Named moves (each a turn or a mirror), then the moves between two rows, first move first; the first pair answered
F:
[-20  17   0  20 -27   0  -9 -13   8 -23  -7  14   2   2  15  11   1]  ->  [-23  13   3  21 -27   5  -4 -20   4 -14  -6  10  12  -7   7  20   0]
[  6   8   1  11 -21  -3   6  29  -5 -11   3  -7  42  26  10  -3  -2]  ->  [  6   1  -3   7 -25  -2   6  29  -3  -8   4 -10  46  20   6   1  -2]
[-13   1  13   5  -5  15   4 -27  -8 -15   9 -13   8 -11  -2  16 -16]  ->  [-11  19   4   6   4   9  -7 -15  -8 -28   9   4 -14  11  15  -7 -11]
[ 22   1  -1  18  -7 -29 -16  27  22  13   1  20   6  28 -20 -25   5]  ->  [ 22 -19   5  15 -14 -24  -6  14  20  27   7   1  33   2 -40   5  -4]
T:
[ -2   5 -12  38   1 -39 -48 -38  14   4 -20  25  16  10 -21 -39 -10]  ->  [-13  -5 -11   5   8  32 -29 -73 -18 -36  -6 -22 -22 -23   0  22   2]
[-15   0  -2  -5   1  10   5 -21  -9  10 -10  -8  10 -15  -1  -7  -6]  ->  [-14   1  -3  -2   0  -3   6 -16  -3  15 -10   3  19 -12  -5 -13  -5]
[  5 -21  16   0 -11 -19  27  18   1  42  -1  -9  40  -8  -7  -2 -27]  ->  [ 19 -26   0   4 -15 -11   1  -4  15  27  20 -17  24 -27 -39  20 -12]
B:
[ -8  -9   2  13 -17  27  19 -45 -14 -12   5  -9  17 -48  -2  35  -8]  ->  [  2 -28   7 -10 -15   5  33   3  -2  24   1 -23  32 -36 -16  46  -8]
[-13 -23  14  16 -16  -8 -15  -5  -3 -47   5 -17  22  11  46  16 -19]  ->  [-10 -28  19  10 -17 -12  -9   4  -2 -38   3 -25  32   7  44  25 -20]
[-18   7 -29 -12  18  -6 -20   6   4 -37  13  19 -31  -7 -21  24   0]  ->  [-17   7 -23  -7  11   2 -15  -6   0 -37  14  12 -22 -17 -26  38  -5]
G:
[ 20 -16  -4 -20   8 -17   9  30  15  30 -13  -4  -7  33   0   2  14]  ->  [ 10 -23  14 -13  -6   0  29   4   1  28 -10 -21  24  -1  -4  33  -3]
[-27  -9   4 -10 -21  -2   5  10 -26 -10   1 -41  13 -20   0  65 -13]  ->  [-32  -6 -24  -8  16  13 -31 -34 -23  -8   1 -19 -28 -43 -22  27   8]
[ 13  -3   2   5 -14 -13   1  29  15  -7   4  -7  23  26  -2  24 -13]  ->  [  1 -10   3  13 -13  12  -1 -22   8  -8   5 -13  28 -12 -22  29 -15]
[ 14   3  -5   7  -1 -22 -11  19  21   0   9  11   7  18 -11   1   1]  ->  [  9  -5   7   9 -18 -12   5   7  15   3   8  -3  27   4 -13  18  -9]
H:
[ 20  13  -2 -13  10 -13 -25  36   2 -24  16  -8 -41  35 -11  27  12]  ->  [ 22  19   7  25 -13 -41 -30  22  16 -17  22   8  -1  31 -25  21  -5]
[-15   0  -7 -48   1   4   3  24   1  12  -3  32 -22  19  -3 -25  -3]  ->  [ -2   2 -10 -45  -8   2  -7  32   9  -8  11  20 -29  24 -13   7  -1]
[-10  14  -1   1  11   1  10 -32   1 -13  -4   6  16 -15   7 -25 -10]  ->  [ -7   9  -8 -15  21  14  15 -18  -5 -20  -4  -6  -7 -12  15 -17  -3]
[-17 -12   7 -12 -10 -12  35  20  -2  21 -15  15  27  -2  19  16  -2]  ->  [-12 -14   5 -26  -1  -6  35  26  -5  11 -14   5  12   0  25  24   0]

Between the rows of a pair lie 2 to 3 moves.
[ 15   9   6  14 -30  16  14 -27   5 -15  19 -26  11  -6   2  27  -3]  ->  [ 23  23  -2   3 -18  -7   8  19  10 -18  12  -7 -12  41  24  -8   2] : B F
[ 12   2  17  -6 -39 -11   7  -8  10 -20  -1  -1  15   8 -33  27 -24]  ->  [  2 -13  11 -23 -20   9   6 -24   3  -6  -7  -8   3 -18 -47  21 -16] : T G B
[  5  -7  -5   7 -17 -16 -23 -14  -3   4  10 -12  20  -8 -13   8  -1]  ->  [  5  -1  -6  10 -22  -9 -20  -5 -10 -17  12 -17   6   5   7  15  -3] : F G T
[ -6  -6  12  28 -20  -3   9 -34   5  -4   8   8  39 -14   2   0 -12]  ->  [  5 -17   8   8 -15 -28  11  15  17  25  -2   3  45   7  -4  -3  -7] : B B
[  9  10 -10  16 -28  -3  13 -29  -6   5  -1 -14  31 -23 -17   2 -15]  ->  [ -4   0 -17 -23  11  24  26 -18 -26   9 -20 -22  -5 -18   8  -7  -2] : H H
[ -5  26   8  15   8  19  12 -36  -8 -10  -4  21   3  -4  54 -21  -3]  ->  [  7  26   0  20   3 -12  -5 -10  13  -1  -4  36  -4  16  42 -40   5] : H T
[ 16   9  13  29 -38 -14  -9  -1  15  -4  16  -2  42  -7 -11  13 -20]  ->  [ 10  23  -5  35  -9 -14 -32 -10  11 -15  10  31   1  12   1 -37  -7] : B G F
[ -8   3 -10   2  19   8   2  22 -21 -28  -9   9 -41  24  40 -12   3]  ->  [ -7   0  -8  27  -4  25  -4 -30 -14 -47  12 -10 -26 -17  10  26   3] : H G G
[-12  -1  22 -12  12  30   8 -18  -2  21 -14  -3  16 -39  -6  -5  -3]  ->  [ -1   4  -1 -20  29  22 -14  -6   8  13 -12   8 -24 -18 -13 -28  14] : G T
